One turning vector, and how many ticks it has turned
The counts run from 0 to 1334.
[-38   6  -7   4  11  -4 -17 -20  12  27  39   1 -27  -1 -25   6 -19 -31
 -15 -24 -26  12   3 -42 -29 -39 -24 -20  48   8 -32  15  -9 -20 -14   7
 -33 -11  20 -13   8   8  16 -13 -24  -9  18  -2 -13  22  -2]
985
[-28   7 -12  17  12 -15 -32 -42 -16  37  35   1  -4   0 -15   3  -2 -24
 -21  -7 -23  28  -4 -42 -28 -39   4 -10  43  18 -20  22 -11  -8  -3  16
 -48  -5   5  -9  26  -5  -5 -13 -10 -17  18  17  -6   7   3]
384
[-36  -7   2 -11  32  15 -11 -31  32  28  11   1 -10  11   5 -15  -7 -31
  21 -34 -37   9  -3 -42 -21 -25   9   2  49 -20 -25   4 -19 -18 -11  27
 -42  -4  -2   3   7  -4  -7  -2  -7 -12  15 -27 -13   7   6]
1120
[-51 -11 -16  -4  12   0 -27 -54   6  23  29  -6  -6   9   0  -1  10 -15
 -10 -24 -21   9  17 -28 -13 -35   9  -5  41  -2 -38  24  -2  -3  -3  22
 -38  -8 -10   2   1  20 -21 -16  -2 -19  28   7  -4  10  24]
667
[-24  16   5   2  26  13 -33 -18  25  28  20  12 -17   2 -16 -13 -15 -26
  -1 -30 -31  32 -13 -41 -23 -27  -3  -3  43  20  -6  15 -12 -27  -6  10
 -49 -18  14 -12  21  -6   7   3 -19 -22  -6 -15 -15   8   7]
628
[-29  11  -7   9  13  -6  -8 -36  -2  35  32  20  13  11 -17  -8  -4 -30
 -13 -22 -28  23  17 -43 -37 -42  -2   6  36   6 -27  35  -4 -21  -7  23
 -43 -16  -3   7  10  10  -2  -7  -4 -17   7 -12  -2   5  10]
854
[-41  -7 -13 -13   4  10 -30 -34  21  41  16 -12  -9   1  -4  -6   5   8
   7 -40 -33  20  -5 -30 -25 -25  20  -3  61  -9 -29   4 -18  -6  -8  16
 -33 -11   6  -5  11 -20   4 -16 -15 -10  35 -16   7   0  -3]
314
[-47 -12 -10   0   7   2 -31 -37  18  38  30  -5  -7  -1   0  -7  15  12
   3 -29 -18  17   9 -38 -21 -33  22  -8  51  17 -26  22   6 -11   3  25
 -27  -3  -1  11   4 -12   0 -26 -14 -25  23  -5  -1  10  16]
319
[-46  -9  -9   3   4  -9 -24 -32   2  28  44  16   0   5 -24   7  16  -6
 -10 -29 -19  15  10 -38 -24 -36  -1 -16  46  10 -33  39  -2 -27  -5  13
 -18 -22   7  19   2  14   2 -19  -1 -13  25  -4   7  14   7]
1268
[-44  -6 -13 -13  14   9 -41 -41  36  27  10  -6 -19   0   0  -9   4   0
   2 -40 -24  33 -15 -33 -11 -26   1 -10  38  18 -13  -3 -14  -4  -2  11
 -39   0  14 -16  14 -13  -5 -10  -8 -20  23 -16 -12  19   4]
553
[-43  -2   8 -14  40   8 -28 -31  27  13  24   5 -23  -8 -19   4   0 -29
   2 -41 -28  15   3 -31 -14 -18   2 -31  22  17 -16  23  -5 -30   7  24
 -40   9   9  -2  13   2  -5   8  -8 -19  12 -15 -41  24  -1]
1052
[-42   1   6  -1  16  14 -19 -41  25  21  38   8 -17  -9 -11  -7   3 -27
  -4 -25 -34  -2  17 -26  -6 -16  18 -15  40   0 -32  32  15 -21  -1  38
 -36   1  -2  12  -2   0   0  -6 -12 -12  27 -12 -14   2  16]
766
[-50  -4 -10  -5  24  -3 -32 -31   5  16  34 -13 -22 -13 -26  18  17 -16
 -12 -33 -13  -1   6 -37 -15 -31  11 -33  37  11 -19  29   0 -21   1  16
 -31   1   2  10  19   0  -6 -19 -10 -24  21   8 -22  14   3]
820
[-42   8  11  -8  11  11 -50 -23  31  26  19  10 -18   2 -18  -9  -2  -5
   0 -37 -29  39 -10 -36 -13 -15   2 -22  41  33 -18  19 -10 -25  -1   6
 -28 -18  22  -8  16 -11   1   1 -12 -20  16 -15 -12  17   2]
1151
[-24   8   0  11  15  -2  -5 -25   6  28  40  27   3   4 -18  -8  -8 -32
  -8 -22 -33  15  10 -42 -31 -37  -4  -3  44  -1 -28  35  -3 -32 -10  26
 -34 -21  -1   8  10  12   8  -3  -8 -11  12 -19  -5  16   8]
516
[-41  -2  -5   4  28  -9 -28 -26  -4  17  34   6 -12   1 -25  16  -3 -27
 -12 -29 -19  16  -6 -43 -24 -36  -8 -35  32  15 -20  23 -13 -29  -2   8
 -29 -12   8  -3  19  16  -7  -8  -4 -18  16  13 -20  35   2]
461
[-40  -3 -20 -11  10   9 -30 -38  12  34  22  -5   3   9 -12  -6   4 -26
 -19 -28 -33  20  13 -26 -31 -38 -10   9  46 -10 -32  21 -21   0 -13  16
 -57 -15   1  -4   9   5 -18 -10   6 -12   8  -7   5 -10  -1]
150
[-37 -11 -21 -12   9   5 -18 -41  14  40  20  -1  -3  15  -3  -2   3 -10
   5 -40 -37  14   9 -25 -25 -32   4   7  54 -18 -36   7 -18  -4 -12  17
 -38 -15   3   0   5  -2  -5  -9  -4  -2  33 -20   6  -5  -2]
1011
[-45   6   0   4  12  14 -37 -36  24  15  35  -6 -35 -18 -16   2   2 -19
  -5 -12 -26   3  -6 -36  -2 -12   4 -31  50  11 -21  19   8 -20  -3  17
 -34   2  11  -6  12 -13   6 -15 -18 -19  32   2 -17  16   9]
296
[-38   5   2  -6  11  10 -20 -30   4  18  15  17  17   3 -11 -18   9 -12
  -5 -36 -25  19  -7 -43 -24 -32  12 -11  52 -14 -23  35 -23 -31 -13  13
 -28 -30   0  10  19   5  -4  -8   5 -18  12 -20  11  17   6]
337
[-27  14 -10  16  27   2  -6 -41  10  15  44  28 -12   0 -22   0  -4 -46
 -15 -22 -27   9   5 -35 -18 -30  -8 -11  28   9 -17  35   6 -35  -1  24
 -42 -14   1   0  15  14   2   0  -5 -18   9 -13 -19  26  11]
1213
[-51   2  -9  -4  16  -1 -29 -38   6   9  35  -5 -22 -15 -23  15   2 -26
 -16 -25 -17   7  -4 -34 -17 -28 -11 -45  34   0 -21  24 -14 -24  -4  12
 -34   4  10  -7  19   1  -5 -11   1 -11  28   1 -20  32 -17]
121
[-30   4  -3  11   6   1 -22 -19  11  39  30   5  10   3 -10 -18  -4 -14
  -4 -24 -29  24  16 -49 -32 -43   5   8  55  12 -21  33  -3 -22  -8  25
 -38 -21   0  14   6  -6   7 -16 -10 -24   3 -12   8  -3  15]
157
[-45   0 -10   1  11   7 -37 -43  -1  19  27  10  -3   4 -24   1  23  -9
 -22 -31 -23  11   3 -30 -13 -27   9 -16  48   0 -31  36  -7 -24 -10  10
 -28 -31   1   8  15  11 -12 -14   6 -22  26   8   6  13  16]
1265
[-49   0  -6 -10   7   6 -34 -28  27  23  31   8 -12  -1 -25  -2  18   2
 -11 -47 -25  18  17 -22 -19 -27   1 -12  33  23 -28  33   3 -27  -5  13
 -25 -23  13   6   1   6   7 -11 -11 -23  15 -19  -6  12  10]
921
[-45 -16  -6 -12  17  -5 -24 -38  10  36  21   9   6  27  -7  -5   5 -18
   0 -40 -35  25  13 -31 -26 -34   6   5  42   3 -37  16 -13  -7 -10  17
 -39 -19   0   5   0  18 -15  -3  -3  -8  17  -8   1  -2  16]
671
[-44  -8  -4  -4  26   1 -23 -41  16  21  28  26   0  18  -9  -3  12 -22
  -3 -41 -29  21  14 -31 -14 -27  -3  -3  24  14 -27  31  -2 -26   3  18
 -32 -20  -2   8   2  23 -18   4   5 -21   7 -10 -12  22  20]
1030
[-34   4 -12  -3  18   7 -48 -44  22  29  31   4 -19   0 -19   0   1 -25
 -16 -25 -33  30   3 -25 -14 -29 -13  -3  32  32 -19  14  -5  -7  -2  10
 -57 -10  15 -22  11   3  -6  -1  -6 -22  10   0 -12  -1   7]
39
[-46   2  -1   7  15   3 -40 -59  10  13  29  19  -4   4  -3  -4   8 -21
  -7 -18 -21  27 -21 -38   0 -17  -4 -23  33  12 -22  22 -12 -22   0  12
 -39  -9   9  -8  18  10 -14   1  14 -17  28  -6 -11  39   3]
796
[-34  21   5  10  12  18 -39 -33  20  10  26   7 -26 -19 -21 -12   1 -25
 -16 -14 -24  13 -14 -42  -2 -16   5 -24  47  12  -9  27   1 -27  -3  17
 -39 -12  10 -14  25 -12   5 -11 -14 -25  16   1 -11  20  15]
633
[-41  -5 -35  -7  21   0 -18 -53  10  22  26  -6   7  -4  -8   2  23 -16
 -13 -34 -25   9  16 -21 -20 -37   7   4  36 -15 -19  26 -15  -8  -1  26
 -52  -5  -4   8  13  -1 -17 -18  12 -17  16 -15  -3   7  -7]
1187
[-36   0 -22  -5  13   0 -18 -36  -8  34  22 -13   9  -3  -7  -8  -1 -20
 -22 -27 -24  11  11 -30 -40 -42  17  -3  53 -15 -29  29 -19  -2 -11  19
 -49  -5  -7  -2  21  -4  -9 -16  -9 -17  22   3  -1  -4  -4]
491
[-42  -8   4   1  34 -13 -14 -39   4  23  38  17  -1  -6 -13   8  15 -29
   7 -29 -25   3  18 -37 -22 -25  18 -20  29   2 -22  33   2 -32   6  38
 -35   8  -8  19   4  -3 -11   0  -2 -13  19 -15 -23  10  -6]
1290
[-36   7  -1   7  20   3 -13 -35   4  29  18  -2   6  -1  10 -17 -26 -36
 -10 -15 -23  32   2 -47 -33 -39   4  -8  36  15 -18  28 -15 -14  -2  22
 -47   4  -4 -11  16   6  -7  -1 -11 -23   5  -9 -17  25   2]
962
[-35 -11 -13  -5  20  -5 -40 -53  11  38  36   9 -17  12 -15  11  11  -4
  -5 -34 -29  31   1 -22 -20 -28   3  -9  36  26 -28   4  -7  -7   0  15
 -42  -6  15 -13  10  -6  -4  -2 -11  -7  38  -7  -8   8   2]
900
